(in the rows, 128 means zero)
Each path below is one point turned by a fixed rotation once a step. After each direction that follows a path, write how fast that rotation turns it, in degrees a step (0 if it stays still).
Each turn is a multiple of 5 degrees from 10 to 175, or 0.
Each row of a path follows its step; steps can be skipped.
Rotation 1:
step 0: [131 120 130 130 125 133 133 135 125 119 124 127 121 134 133 134 129 126
 121 121 133 121 130 125 129 129 130 135 126 124 134 129 138 125 130 129
 132 125 126 128 131]
step 1: [132 128 123 122 121 136 133 126 127 126 132 123 132 120 133 128 127 128
 129 128 124 123 135 121 131 132 135 130 130 131 124 125 135 125 131 130
 132 121 122 117 126]
step 2: [128 140 131 118 124 133 124 126 120 132 122 130 129 122 132 132 125 124
 126 135 132 127 125 132 128 124 127 129 130 129 124 131 136 131 129 133
 132 132 132 122 128]
step 3: [130 135 131 133 124 123 133 128 122 127 129 133 130 126 134 127 133 128
 119 124 123 124 121 138 127 129 135 128 131 130 127 135 136 128 120 124
 131 128 133 133 128]
step 4: [128 134 129 132 120 128 130 129 133 124 135 125 132 130 132 128 121 122
 117 129 134 125 128 133 127 138 131 131 128 122 127 124 129 130 125 134
 123 123 120 134 124]
step 5: [130 127 133 124 123 135 129 128 138 129 133 129 123 124 135 134 128 130
 121 126 139 131 136 125 130 124 131 125 123 126 123 130 128 132 131 130
 127 121 137 132 128]
step 6: [127 120 131 132 129 135 133 134 125 121 125 129 125 125 132 133 123 124
 123 127 126 123 130 133 126 122 128 136 123 123 129 131 134 123 132 131
 132 123 136 120 130]
step 7: [127 128 124 128 119 128 129 126 126 121 130 129 134 114 132 131 124 123
 125 126 121 124 134 125 124 126 130 124 130 130 128 129 134 122 126 127
 132 128 118 122 121]
step 8: [128 137 138 120 126 133 128 127 122 126 122 133 128 126 131 137 129 120
 125 129 133 130 129 126 131 132 127 125 133 127 122 130 133 130 125 132
 129 138 127 130 121]
Directions:
[127 128 130 125 128 132 128 129 126 127 129 129 129 126 127 125 130 131
 128 129 129 127 129 127 129 131 129 130 126 129 127 127 126 129 131 129
 125 128 130 129 124] -> 100
[129 129 129 131 127 130 126 126 130 130 130 127 127 128 129 129 129 128
 132 128 129 132 130 129 127 129 128 128 129 129 125 129 129 129 130 132
 127 131 126 127 128] -> 115
Rotation 2:
step 0: [135 127 131 126 129 131 126 117 132 132 131 126 127 127 123 126 127 141
 128 130 132 116 114 125 130 125 126 120 126 122 128 125 131 128 133 136
 129 134 125 137 135]
step 1: [128 126 128 125 126 132 127 136 129 129 127 123 131 127 123 135 123 118
 128 125 131 129 137 124 133 141 138 117 135 138 129 127 121 125 128 129
 119 128 125 122 122]
step 2: [128 128 130 139 120 121 133 126 127 133 125 128 135 123 129 127 127 133
 132 119 130 139 128 123 124 119 116 127 124 123 130 128 128 127 135 116
 127 133 125 133 135]
step 3: [130 130 126 130 133 128 126 129 135 126 132 136 126 128 131 121 119 127
 119 133 134 113 125 130 128 140 127 127 130 127 128 120 126 124 121 130
 125 133 125 139 121]
step 4: [128 129 128 131 123 131 134 124 125 139 127 115 134 132 128 135 139 120
 123 124 127 127 131 133 125 128 125 120 140 129 127 130 121 132 127 123
 129 116 130 127 130]
step 5: [123 130 134 128 127 127 134 121 132 119 128 137 139 124 132 124 129 136
 132 119 131 127 122 122 129 131 123 131 123 128 129 122 122 125 132 129
 134 141 136 121 123]
step 6: [133 119 127 138 132 130 139 135 125 128 125 133 121 124 129 130 129 124
 130 138 126 120 131 130 125 131 134 124 124 130 130 123 126 124 111 122
 130 121 122 129 130]
step 7: [137 141 129 132 122 126 124 119 129 122 129 124 135 136 141 128 127 125
 126 127 127 135 131 132 131 122 119 128 128 127 129 130 122 129 130 137
 126 119 132 123 133]
step 8: [131 115 125 129 132 131 129 120 128 121 133 131 128 126 119 119 124 133
 135 122 132 119 130 129 115 130 135 129 133 127 131 130 129 135 125 128
 132 134 139 126 126]
Directions:
[126 129 127 128 127 132 127 127 129 128 129 125 131 130 129 129 126 126
 129 131 129 127 129 130 130 129 127 125 128 130 127 131 130 126 129 127
 127 127 129 125 130] -> 120
Rotation 3:
step 0: [121 132 146 128 123 127 129 124 127 121 130 120 127 127 125 132 122 123
 129 131 129 127 131 130 124 128 129 136 128 124 134 129 113 125 134 134
 121 136 124 119 124]
step 1: [125 123 138 127 141 135 134 125 131 128 125 126 131 137 124 120 128 117
 137 127 138 128 123 122 121 128 129 135 135 118 128 129 130 130 132 132
 124 124 134 133 130]
step 2: [126 120 139 139 128 123 136 122 118 132 124 125 127 133 122 127 123 125
 122 124 129 117 132 132 130 120 126 131 135 123 131 129 125 130 130 124
 124 122 119 121 127]
step 3: [128 120 138 125 130 132 132 126 131 124 142 130 133 133 119 136 133 120
 119 129 127 131 131 129 117 128 130 139 133 126 130 122 123 128 134 134
 125 129 124 133 122]
step 4: [122 117 137 129 126 134 131 125 128 118 122 133 132 133 122 117 120 125
 125 128 131 116 120 127 120 122 133 129 139 132 132 133 130 127 126 131
 131 131 132 128 130]
step 5: [127 133 137 127 134 125 130 131 129 126 129 129 132 138 124 125 128 134
 119 131 123 119 136 133 120 128 126 136 136 117 134 119 133 128 131 122
 124 124 125 117 128]
step 6: [121 118 134 136 134 129 134 127 126 125 139 132 132 130 126 124 128 121
 126 126 125 126 132 126 120 122 129 131 122 132 142 121 137 128 127 124
 124 139 129 138 128]
step 7: [126 134 137 127 118 124 123 128 127 124 127 131 128 134 128 129 116 123
 125 132 131 119 132 126 117 129 135 136 134 124 137 139 129 121 124 123
 126 138 128 124 125]
step 8: [131 129 133 123 140 129 135 130 129 123 131 125 137 135 123 121 121 124
 132 131 130 135 122 130 121 136 122 134 130 123 137 128 136 131 132 116
 120 132 124 126 133]
Directions:
[125 126 128 127 127 126 130 124 124 129 125 130 129 125 129 127 129 128
 130 128 127 128 126 130 130 128 128 128 130 130 131 128 128 128 128 127
 129 130 128 130 129] -> 155
Rotation 4:
step 0: [125 135 133 125 130 136 125 121 124 130 124 125 124 119 118 123 129 122
 126 129 128 142 135 129 131 137 136 133 134 138 129 125 129 126 125 120
 132 131 119 126 131]
step 1: [129 127 123 137 128 127 121 134 124 139 128 123 132 123 127 128 133 131
 123 117 128 126 129 124 122 136 133 131 137 125 126 125 119 135 126 121
 136 141 130 125 121]
step 2: [129 129 126 131 129 117 132 128 124 127 126 126 122 129 123 124 122 130
 128 115 127 134 126 138 122 133 127 128 135 128 124 124 126 129 136 143
 138 128 139 130 134]
step 3: [125 139 125 119 136 119 132 133 137 130 123 134 127 120 135 130 126 134
 128 128 128 126 130 129 134 139 130 134 134 136 132 133 138 127 135 127
 135 126 126 131 133]
step 4: [131 135 134 135 136 130 125 122 123 116 117 130 128 133 136 135 130 128
 128 127 134 125 125 123 139 131 130 126 132 129 137 126 126 135 129 124
 136 137 129 126 125]
step 5: [127 127 128 134 136 123 125 125 122 134 130 131 116 139 128 131 122 137
 127 133 128 126 129 134 129 120 138 126 128 125 127 126 120 121 133 131
 134 135 119 120 133]
step 6: [130 130 130 132 121 123 121 126 143 130 126 134 122 127 127 116 124 130
 122 131 129 135 123 126 126 127 131 137 127 135 134 120 120 125 131 124
 135 119 122 125 135]
step 7: [138 131 125 136 123 126 121 126 126 131 127 124 124 129 123 126 133 127
 130 128 134 132 131 132 127 137 131 127 136 133 141 137 129 126 129 118
 133 122 126 135 115]
step 8: [127 133 118 129 128 130 134 122 118 138 122 125 130 121 122 129 121 129
 136 127 133 126 128 135 123 127 121 125 132 135 132 127 118 134 130 130
 139 134 126 120 126]
Directions:
[129 128 129 131 128 127 128 127 125 131 127 125 128 126 129 131 128 127
 127 131 131 126 129 127 127 127 128 126 130 124 129 126 128 129 131 128
 126 130 130 126 126] -> 110
Rotation 5:
step 0: [125 136 126 132 129 128 132 132 127 133 134 126 127 129 129 140 128 130
 122 128 123 132 130 121 126 124 130 128 127 125 127 133 133 110 127 138
 129 127 136 131 130]
step 1: [146 123 124 126 127 125 127 131 129 129 118 127 126 129 130 129 124 121
 125 134 132 133 127 131 124 124 130 126 125 131 134 137 138 126 129 134
 135 131 135 128 131]
step 2: [129 124 122 135 128 128 130 116 125 128 120 126 126 133 134 127 130 133
 131 137 120 127 138 122 132 123 129 125 119 124 125 134 124 124 120 131
 129 125 133 130 128]
step 3: [134 129 129 136 120 129 135 127 127 134 125 128 128 129 136 127 121 125
 129 128 117 131 114 122 125 128 126 129 121 131 129 124 130 131 129 129
 134 119 131 121 123]
step 4: [126 138 126 128 136 128 128 128 120 128 116 121 131 132 132 127 120 123
 136 127 130 123 126 125 131 120 136 136 132 125 126 133 124 125 127 132
 128 122 128 121 130]
step 5: [125 126 118 131 130 133 131 136 131 127 125 123 127 129 126 134 119 115
 132 123 122 131 133 122 124 130 123 123 127 130 134 127 125 121 130 125
 128 120 138 129 127]
step 6: [133 133 135 132 130 123 126 120 127 127 131 131 120 136 126 135 120 116
 136 128 135 131 130 125 120 127 131 128 121 127 119 132 132 125 131 128
 132 127 130 129 133]
step 7: [133 129 118 140 125 126 129 123 136 120 128 128 132 123 125 128 123 120
 124 128 128 128 127 131 133 123 132 131 121 133 125 131 120 123 117 124
 132 130 132 129 127]
step 8: [132 132 127 130 125 129 121 129 133 140 133 125 133 128 135 134 117 128
 126 130 126 122 130 116 124 129 130 132 122 122 121 124 128 125 123 137
 130 128 129 131 125]
Directions:
[127 127 124 128 131 126 126 127 127 125 128 127 127 128 130 127 127 128
 126 127 126 125 129 130 130 125 129 127 129 125 130 127 126 128 127 126
 130 130 129 128 129] -> 135
Rotation 6:
step 0: [118 119 122 125 132 126 129 140 120 133 124 119 134 131 130 136 129 133
 129 127 130 129 133 123 124 139 118 130 129 128 121 125 129 122 123 131
 141 124 127 127 127]
step 1: [128 135 123 124 127 121 122 128 131 126 126 123 128 129 123 142 131 136
 127 129 135 130 137 122 121 128 125 125 126 132 118 124 117 131 130 119
 134 138 132 133 129]
step 2: [127 129 125 127 140 124 131 135 125 131 125 125 134 128 129 124 133 126
 133 129 128 136 126 113 124 121 129 126 121 132 125 136 117 126 118 125
 128 137 126 133 136]
step 3: [117 127 127 127 126 126 125 130 128 126 126 128 132 116 139 124 132 137
 123 130 128 130 119 117 131 135 127 121 133 134 118 126 125 126 117 127
 134 129 134 133 127]
step 4: [119 128 128 124 126 124 126 129 127 126 122 125 137 129 134 133 126 134
 126 125 120 134 138 138 122 127 129 128 131 132 119 123 120 131 113 134
 128 139 131 128 130]
step 5: [123 123 128 126 134 118 127 122 119 132 124 124 131 120 129 131 123 129
 127 118 123 131 137 116 129 124 132 134 121 131 130 123 122 137 126 123
 137 135 130 129 121]
step 6: [124 125 126 131 132 125 132 131 120 139 121 130 135 129 125 140 133 139
 133 121 122 132 120 120 132 132 121 123 125 137 122 128 127 126 132 134
 134 133 133 130 131]
step 7: [123 128 124 122 124 112 132 125 124 121 124 127 130 129 120 127 127 140
 133 133 127 128 132 124 128 133 133 121 133 137 121 134 120 121 129 123
 124 138 133 132 126]
step 8: [119 122 124 119 133 120 138 137 123 121 127 129 135 129 138 136 127 125
 135 129 122 129 132 116 124 127 127 134 130 130 130 130 124 126 118 125
 123 126 129 138 127]
Directions:
[126 128 129 128 127 128 129 129 129 126 132 128 128 128 130 127 128 125
 125 128 129 129 125 129 131 127 128 130 128 130 128 126 128 128 123 129
 125 131 128 128 125] -> 65
Rotation 7:
step 0: [131 127 133 135 121 129 126 122 133 131 118 125 121 130 122 130 127 131
 135 123 125 126 127 136 116 125 129 140 124 130 125 124 129 124 125 131
 143 137 129 127 121]
step 1: [134 127 122 136 129 121 119 118 130 128 129 119 118 128 129 132 127 128
 130 126 132 120 132 124 125 138 126 140 121 131 127 126 129 120 135 134
 132 127 128 137 118]
step 2: [127 124 130 130 116 124 122 114 134 139 127 125 132 129 133 130 131 134
 129 134 131 130 127 123 127 133 119 127 123 129 128 128 143 123 132 133
 132 122 127 126 119]
step 3: [123 127 123 122 122 122 117 123 140 124 130 126 136 128 133 127 122 138
 128 125 129 129 127 123 127 125 118 129 130 131 133 130 137 122 129 124
 135 133 122 144 130]
step 4: [122 133 121 129 125 120 126 128 139 131 121 131 122 123 128 127 132 128
 120 133 126 133 130 124 129 117 120 133 124 141 131 131 131 127 130 124
 140 133 119 125 130]
step 5: [129 126 131 133 131 124 121 129 135 132 131 124 129 114 121 131 134 124
 130 138 122 124 133 120 125 119 125 141 124 132 130 123 135 133 128 127
 130 140 128 135 134]
step 6: [137 125 128 127 117 124 132 117 128 134 133 120 119 123 130 121 130 131
 130 129 128 120 133 123 127 120 122 131 122 128 125 121 129 135 129 122
 136 136 140 127 133]
step 7: [121 129 133 133 121 119 128 124 127 129 124 124 128 130 128 130 134 139
 124 126 133 111 123 133 130 125 123 139 122 122 129 127 134 129 131 124
 129 127 138 135 135]
step 8: [129 127 125 134 115 128 127 126 136 132 118 122 125 120 135 127 136 136
 133 127 125 117 129 130 134 133 119 131 123 130 130 133 122 124 123 123
 127 120 122 134 136]
Directions:
[128 128 128 128 130 128 126 126 131 128 130 129 128 131 128 126 131 129
 130 127 129 129 128 129 127 132 128 128 130 127 129 128 129 130 131 128
 130 126 123 128 127] -> 45
Rotation 8:
step 0: [129 123 122 138 126 127 125 125 121 127 133 136 123 144 137 130 137 127
 123 126 136 132 135 129 128 133 137 131 131 126 128 135 130 129 129 125
 122 130 141 124 128]
step 1: [118 131 126 124 123 130 121 127 128 124 125 142 126 130 125 124 121 130
 122 120 121 134 126 127 134 132 128 136 130 129 119 126 120 141 128 137
 120 121 133 124 127]
step 2: [125 129 128 131 124 123 126 132 134 131 130 127 129 135 137 131 117 127
 124 120 135 118 124 121 123 125 137 114 137 123 121 124 122 129 122 134
 121 128 130 127 135]
step 3: [119 128 129 128 126 127 139 131 119 126 129 125 125 126 141 131 127 128
 122 128 131 131 133 124 132 128 140 135 132 131 115 134 130 133 135 124
 129 131 137 135 137]
step 4: [131 135 131 126 123 129 120 138 128 128 124 134 128 139 127 134 129 127
 122 127 126 116 121 124 129 132 131 144 132 127 123 136 121 138 126 121
 127 127 130 128 126]
step 5: [123 128 137 132 122 126 128 129 125 127 123 126 123 137 131 125 124 131
 120 125 139 128 133 125 123 129 129 130 128 118 123 131 135 136 119 136
 120 118 116 126 133]
step 6: [125 139 139 136 129 128 125 129 120 126 124 129 126 135 124 128 115 119
 125 122 126 130 132 125 131 130 135 122 135 134 126 137 133 130 140 132
 127 132 133 135 134]
step 7: [126 129 126 124 133 126 127 130 125 136 115 125 122 131 127 133 126 126
 129 132 124 125 123 129 124 126 125 133 137 131 120 131 121 136 125 121
 124 122 129 126 149]
step 8: [126 131 137 137 136 121 129 126 128 126 125 132 118 138 134 131 130 133
 124 135 134 127 133 121 123 136 137 128 129 118 136 127 127 139 127 121
 132 123 130 128 131]
Directions:
[130 127 132 127 126 125 128 127 130 128 127 130 126 127 129 126 128 127
 128 129 131 129 127 126 126 129 128 127 128 125 127 124 125 128 129 129
 128 130 124 129 127] -> 115
[126 128 129 126 126 129 125 126 131 126 130 130 127 129 128 127 126 126
 127 125 128 129 129 127 128 129 124 127 128 128 130 130 131 127 129 129
 126 125 127 127 127] -> 85
